Each row has a name. Each question is about the rows just above it.

(55): [-45.7 -31.9  81.0 -38.5   5.7   9.3 -76.4  40.2 -90.1 -72.0  -5.0  78.8
  24.0 -16.2  48.7  71.7 -74.7  28.9  54.8  35.8  15.7 -85.4  23.0   1.5
  24.3  21.7  64.1  24.6  -8.5  15.0  48.2 -63.0 -74.7 -73.4 -25.1  -0.4
  20.3 -30.3  26.9  21.8 -73.0  76.3 -72.8 -74.0  88.2  31.2 -28.8  50.0
 -43.2  79.3  54.7  64.6 -57.7  86.8  -9.4  64.0 -83.1  40.6 -86.4]
(101): [-58.9  88.1 -80.6  77.5  53.8 -43.6 -59.2 -22.0 -40.6 -85.3  41.6 -57.1
 -19.3 -44.2 -73.8  51.2  78.0 -18.6 -30.9  72.8  18.3  13.7 -85.2 -81.4
  -2.3 -11.0 -84.4 -73.8  77.4 -63.1  39.7 -24.3  59.3 -32.0 -55.9  83.7
  11.2  16.0 -87.5   3.2  17.0  31.9  21.3  12.7 -33.7  39.3 -15.6 -24.2
  33.0 -63.1 -15.4 -19.5  90.3  -0.2 -45.7  79.7 -29.0   5.4  71.0]
(9): [-45.7 -31.9  81.0 -38.5   5.7   9.3 -76.4  40.2 -90.1 -72.0  -5.0  78.8
  24.0 -16.2  48.7  71.7 -74.7  28.9  54.8  35.8  15.7  50.9  23.0   1.5
  24.3  21.7  64.1  24.6  -8.5  15.0  48.2 -63.0 -74.7 -73.4 -25.1  -0.4
  20.3 -30.3  26.9  21.8 -73.0  76.3 -72.8 -74.0  88.2  31.2 -28.8  50.0
 -43.2  79.3  54.7  64.6 -57.7  86.8  -9.4  64.0 -83.1  40.6 -86.4]
(115): [ 33.2   6.4  51.0  31.4 -18.8  53.5  52.5  56.2  66.7  15.5  77.1  85.0
 -56.4 -45.4  89.1 -30.4 -50.2  26.4  69.9  75.1  64.0  43.3 -40.0 -13.9
 -73.4  74.1  62.0  87.8 -76.7 -60.5 -47.3  80.7 -43.4  -3.5  -1.7  66.7
 -23.9  80.2  -1.7 -11.0 -26.1  -5.9 -69.3  55.7 -86.8   6.1  66.7 -80.1
  23.9  -2.4 -86.1  84.5 -55.7 -70.5 -40.7  74.1 -71.1 -64.6  27.4]
Repeated in (55): -> [-74.7]
Which value appears more than once in (9)? -> [-74.7]

(86): [ 51.1   3.8 -33.6  33.1 -58.2  58.5   7.8]
(63): [ 17.2  -0.6  49.4  17.2  17.2 -13.2  17.2]
(204): [  1.6  34.3  24.4 -24.7 -53.4  34.3  34.3]
(65): [ -6.3  31.0  52.6 -11.8 -20.8 -19.8  68.2]
(38): [ -6.3  31.0  52.6 -11.8 -20.8 -19.8  13.9]
(11): [ -1.7 -92.3 -18.2  31.8 -27.6   6.3 -16.2]
(20): [35.2 59.6 16.4 53.7 46.2 15.1  6.1]
(147): [ -2.6  84.4 -59.6   3.8 -47.6 -51.7  53.9]
(76): [ 43.7 -92.3 -34.3 -20.2  43.7  43.7  43.7]
(155): [ 61.8  78.1   9.8  68.4  28.6 -76.7 -39.9]
(156): [ 61.9 -79.8 -59.6  30.5  50.7 -66.7 -35.4]
Which value appears more than once in (76)? -> [43.7]
The value that (63) holds more than once: -> [17.2]
Repeated in (204): -> [34.3]
[ 61.8  78.1   9.8  68.4  28.6 -76.7 -39.9] is in which row? -> (155)

(72): [ 21.5 -19.5 -50.2  21.3 -26.1   1.6  33.0 -48.3  16.5  23.1  12.5  -2.3
   3.0 -10.6  14.9 -61.2  36.5 -13.2]
(107): [ 24.2   5.9   2.2   2.9  26.5 -24.8  12.3 -64.9  46.7  55.0 -12.3  13.9
 -28.4  32.3  -4.6  40.4 -28.2  93.5]
(62): [ 18.5   1.1 -55.0  -1.3 -30.9  27.6  39.8 -19.1 -19.4  37.1  38.7  12.6
  -9.6 -22.0   6.4 -28.0  60.7 -13.3]
(51): [ 23.7  -1.9 -36.9 -18.3 -14.7 -18.9  37.7  37.6 -63.8 -23.5  60.1  17.0
   6.2 -21.0   6.9  17.0  54.1 -59.9]
(198): [-30.0  24.9   0.1  -9.9 -12.6   2.4  -6.2  31.4 -20.8 -34.0 -14.3  21.4
  27.1 -11.7 -27.2 -25.1  40.1 -17.0]
(121): [ 18.5   1.1 -55.0  -1.3 -30.9  27.6  39.8 -19.1 -19.4  37.1  38.7  14.0
 -11.0  25.0 -29.5  30.9 -26.3  71.4]
(71): [-18.6  36.0  11.7 -11.5  42.5 -40.9  10.6  38.3 -36.3  42.5  24.7  43.8
  24.0   7.8 -11.5  42.5   6.6  42.5]
(64): [ 10.4   1.6 -33.6 -12.5  18.8 -18.5  36.1  41.7 -64.0 -33.8  70.9  42.6
  -0.3 -10.5  -1.6  34.9  24.3 -41.1]
(43): [ -6.8 -15.7  37.1 -13.3  10.3 -20.3 -34.6   6.4  20.9 -75.7 -43.3   6.0
  -4.4  17.1  29.2  29.2  29.2  -5.6]
(173): [ -5.6 -26.7 -13.1 -13.3  -5.0  37.0  -6.1  35.2 -28.3 -76.5  20.9  -7.3
 -18.7 -15.3  -1.0   5.8  -9.7 -58.7]
Which value appears more than once in (43)? -> [29.2]
Repeated in (51): -> [17.0]
The row with [ 18.5   1.1 -55.0  -1.3 -30.9  27.6  39.8 -19.1 -19.4  37.1  38.7  14.0
 -11.0  25.0 -29.5  30.9 -26.3  71.4] is -> (121)
Which row holds [ 18.5   1.1 -55.0  -1.3 -30.9  27.6  39.8 -19.1 -19.4  37.1  38.7  12.6
  -9.6 -22.0   6.4 -28.0  60.7 -13.3]? -> (62)

